In the data rows, the value 128 means zero.
Some points:
[ 82 105 151 112  80 136  45 133 136 154 124 107  54  97 104 123  83 127 155 107 107 108 152 174  99 157 111 208  94 146  75 139 154  86 134 139 155 164 101 161  71 126  19 163 112 114 135 142]
[105 105 143 114 100 118  78 145 159 118  83  63 145 141 134 163  56 133 155 106  40 119 152  48 181 125 104 141 221 181 162 129 125 139 128 197  97  87 124 170 147  93 150 153 203 134  60 167]
[135  77 226  31  88  93 112 108 111 126 195 169 176 162 128 134 165  59 150 192 105 137 131 183 173 167  68  87 111 117 121  83  90 135  81 119  88 114  73 167 154 141 121 160  97 126  87  76]
[ 27  93 167 103  80 168 211 146  58 150 133 107 116  88 156 150 109 191 148 110 147 100  97 157  62 193  67 136 121 139 162 131  99 107 148 116 123 144 108 101 129 183 198  83 124  87 115  99]
[101 148 121  68 152 149  76  79 108 116 117  87 170 141 150 113 220 114  71  82  90 113  90 176  90 102 113 143  44 150 162 169 177 152 136 176 139 129 197  96 156 146 132 168 126  68  93 116]
[142 176 124 175 118 143  89  68 130  76 116 159 207 189 115 129  92 141 175 100 105 155  96  97 140  91 165 174 130 147 157 173 148 149 237  57  64 189  33 155 175 188 109 106 112 133 199 103]
[135  87 144 150  68  58 131  91  94 127  47 131 121 109  78 102 103 161 165  12 108 176 176 112 127 149  87  82  80 117  94 147 122 178  28 108 126 108 149 133 121 105 184 156  99 141 192 138]
[127 119 117 126 119 117 158 105  78 140 121 128 157 145 161 140 173 171 119 110 214  58 125 177 143 150 198 131 146 179  86 122 193 153 108 139 180 120  59 198 165  87 118  56 134 156 126 107]
[ 94 127 222 104 149 155 130 115 101 190 163 131 170 116 104 110 100 192  95 144 149 166  77 129 102  27 154  86 132 143 141  63 140 168  71 123 169 112 106  70 179 127  80 116 136 157 151 195]
[153  19  89 143 207 141  91 134 167 152  63 167 158 125 163 136 113  72 139 172 115 123 148 130 142 154 137 103  81  91 121 115 174 146 115  93 123 103  76  70  78 192 168  67 143  76  80 202]
[176 117 120 130  93 106 151 121 182 138 183   0 126 108 163 206 152 172 116 165 128  80 177 101  99  74 111  94 109 158 164  41 137 182 104  59  99 164 108 115 125  83 121 119  83 103 108  78]
[ 78 138 127  72 148 162  95 255 182  89 132 140 127  93  88 128 173 163 176 117  88  70 151 129 126 122 181 142 175 101 107  90 144 145  88  80 136 166 173 168 189 197 154 154 129  97 183  94]
[103 135 112 115  89 135 138 128 108 123 101 122  85  93 136 117 145  92  32 218  78 144  98  70 211 130 137 180  70 123 127 120  92 160 128 129 185 170  82  79 140  72 181  73 104 158 152 109]
[167 123 125 196 127 177 175 173 127 155 103 123 112 230 158  69  54  85  80  91  84  38 142 181 168  76 101 143 110 180 131 134  47 106  75 114 114 111 170 149 146 140 140 137 133 120 139 140]
[ 48 157  90 160 136  74 210 103 150 140 126 193 128  96 190 181 126  92 148 153 118 153  80  98  68 121 155 114  68 146 131 180 103 145 117  84 154 172 175 206 132  89  86 167 219 148  97 171]
[ 57 129 116 171 125 128 179 118 142  61 145 150 123 132  69 151  84  88 120  84 130 156 174 169 124  68 200 148 146 152 123 100 189  29 119 158 210 141 104 107 100 102 180 154 104 164  82  72]
[148 172  74 128 142 166 166 174  60  74 126 155  69 179  70  97 159  92  94 103 104 118 132  59  64 170 152  57 124  74 162 125 157 189 121 124 103  90  35  82 104  95  26 109 173  81 105 103]
[218 121 220 179 113 213 140 160 123 170 142 200  78 118 102 187 177 141 158 104 103 130 182 152 144 121 112 133 123 130 138 187 151 194 187 152 158 149 162 118 103  96 154 165 179 195 125 131]
[121  16 139 178 119  87  94 170 190 125 125 132 156 173 140 138 177 140 109 175 170 126 104 133  94 128 131  97 108  82 139 145 121  56 128 204  64 127 119 100 146  98 164 151 172  89 231  87]
[103 179 122  92 142 202  87 122 144 123 124 132 161 165  60 191 134 168 150 163 192 166  97 103 147 129  98 128 107 164 154 103  98  83 102  77 116  89 163 220  33  67 170 147 120  82 150 146]
[153 112  49 178 121 100 110  92 113 131 170 205 141  98  86 187 120 146  36 158 104 141 144 136 109 188 170 154 155 122 238 110  99 156 105 183 123 117 184 122 154 188  81 106  78 100 128 109]
[125 128 126 195 143 121  93 121 134 104 120 133 165 113  94 133 159 119 120  78  85  74  55  94  66 162 127 107 101 109  40  58  56 105 183 170  94 116 149 153 130 137 138  74  62 163  62 193]
[144 204 134 133  78  69 102  94  81 161  84 176  90 150 139 102  82 129 155 183 119  68 171 102 132  93 125 149 107  47 165  83 203  89 206 127 112  48 203  95 115 135 127 130 124 155 112 145]
[117 193 182 174 187 105 103 104 165  83  99 122  88 111 169 127 107 165 107 104 200 164 228 163 228 135 115 121  95 104 179 108  53 116 130 122 121 137 102  95 182  71  75 106 163 126  88 154]
[163 125 108  71 171 108 116  49 117 134 150 163  86 158 175 165 150 169 125 103  85  61 115  68 101  73 114 117 181  58 108 191  80  73  87 136 158 135 120 117 113 154 120  85 112  96 152  96]
[161 105 114 100 169 115 185 144  74  55  43 161 103  88 148 116 163  76 188 117 178 160  74 114  82  89 101 138 155 171 187  86 139 139 144 198 122 188 162 160  84 155  90 106  87 151 160 169]
[136 153 112 120  41 186  85  92 173 100 107 120 145  92 165  91 166 121 102 172 185  97 118 178  63 142  76 132 223 115  91  97  85 172  78  94 134 153 105 102 116 140 166 217 170 126 117 127]
[ 90 143 102 112 183 153 115 120 145 254  97  90 111 111 227 143 193 102 144  90 106 212 108 172 159 141 198 118 181 172  73  60  68 134 158 108  94  74  99  75 101 139 137 155 160 148 201  41]
[124 119  89 210 168  15 146 124  81 165 168  85  75 171  90 105 157  87 164 144 175 130  93 126 240 145  88 165 179 108 156 147 125 133 183  79 157  81 123 113 160 109 154 212  99  69 106 221]
[103  78 155  86 110 136 155 119 143 104 189 135  80 132 106  50 128 137 140 116 173 168 153  88 157 112 166 204 160 183  59 156 160 134 119 112   0 130 209 100 110 141 142 100 147 126  81 147]
[159 128 167  85 170  94 129 148 142 122 139 134 113  89 140  64  76 118  91 155 104 122 178 143  66 190 205  79 179 187 162 205 142 105 206  95 163 120 135 165 115  59 157 158  55 146 160 183]
[193 130 125  92  71 165  92 156 148 115 134  66 141 136 128 212 124  76 165 116 134  98  69 124 161 185 158  36 130 162  76 171 112  57 124  90 128 117 196  43 171 199  97  77 161 141 168 136]
[213 169 108 170 161 118 176 129  76 105 106  89 141  46  83  68 103 203 182 213 109 171 129 167 160 119 165 151 108  90 103 176 122  88  76 144 124 134 111 151 131 145 115 167 148 126  77 103]
[155 165 131  70 130 124 210 143 211 158 125 107 112 225 156 141 131 181  87 142 150 194 124 112 142 172 109 146  98 100  78 123 178 126 130 186 156 147  95 134 133 164 116 158  66 156 108 145]
[101 132  78 102 119 131  41 184 143 139 182  79 128 146 129  90  87 124 187 121 199 179 118 141  68  75 114 108 113  98 139 196  87 186 122 155 149 102 117 172 133 141 144  94  97 221  80  63]
[103 181 113 207 182 122 132 109 140 124 159 165 191 120 108  73 115  78 163 166 104 122 155  78 124 147  13 133 142 170  96 154 193 138 139 172 156 122 155  87 112 125  95  69 117  81 181  97]
[175 127  95  83 134 146 190 156 102 134 193 117 187  52 123 105  80 112  23  49 151 142 126 150 176 114 110 151 131  18 132 118 171  84 191 115 149 165 154 185  81 107 126 116 189 175 144 128]
These points spread out most along one direction. Take the direction at right angles to it along which they spread out most. Go by this last direction. Where along it does each point below lie, from 0 to 99? 50 is the average, and the first point above lies past it. One standard deviation of the points above along it is 16.
[193 130 125  92  71 165  92 156 148 115 134  66 141 136 128 212 124  76 165 116 134  98  69 124 161 185 158  36 130 162  76 171 112  57 124  90 128 117 196  43 171 199  97  77 161 141 168 136] 28
[218 121 220 179 113 213 140 160 123 170 142 200  78 118 102 187 177 141 158 104 103 130 182 152 144 121 112 133 123 130 138 187 151 194 187 152 158 149 162 118 103  96 154 165 179 195 125 131] 65
[ 27  93 167 103  80 168 211 146  58 150 133 107 116  88 156 150 109 191 148 110 147 100  97 157  62 193  67 136 121 139 162 131  99 107 148 116 123 144 108 101 129 183 198  83 124  87 115  99] 52
[135  77 226  31  88  93 112 108 111 126 195 169 176 162 128 134 165  59 150 192 105 137 131 183 173 167  68  87 111 117 121  83  90 135  81 119  88 114  73 167 154 141 121 160  97 126  87  76] 52
[ 90 143 102 112 183 153 115 120 145 254  97  90 111 111 227 143 193 102 144  90 106 212 108 172 159 141 198 118 181 172  73  60  68 134 158 108  94  74  99  75 101 139 137 155 160 148 201  41] 57
[124 119  89 210 168  15 146 124  81 165 168  85  75 171  90 105 157  87 164 144 175 130  93 126 240 145  88 165 179 108 156 147 125 133 183  79 157  81 123 113 160 109 154 212  99  69 106 221] 50
[153 112  49 178 121 100 110  92 113 131 170 205 141  98  86 187 120 146  36 158 104 141 144 136 109 188 170 154 155 122 238 110  99 156 105 183 123 117 184 122 154 188  81 106  78 100 128 109] 22
[103  78 155  86 110 136 155 119 143 104 189 135  80 132 106  50 128 137 140 116 173 168 153  88 157 112 166 204 160 183  59 156 160 134 119 112   0 130 209 100 110 141 142 100 147 126  81 147] 65
[ 78 138 127  72 148 162  95 255 182  89 132 140 127  93  88 128 173 163 176 117  88  70 151 129 126 122 181 142 175 101 107  90 144 145  88  80 136 166 173 168 189 197 154 154 129  97 183  94] 55
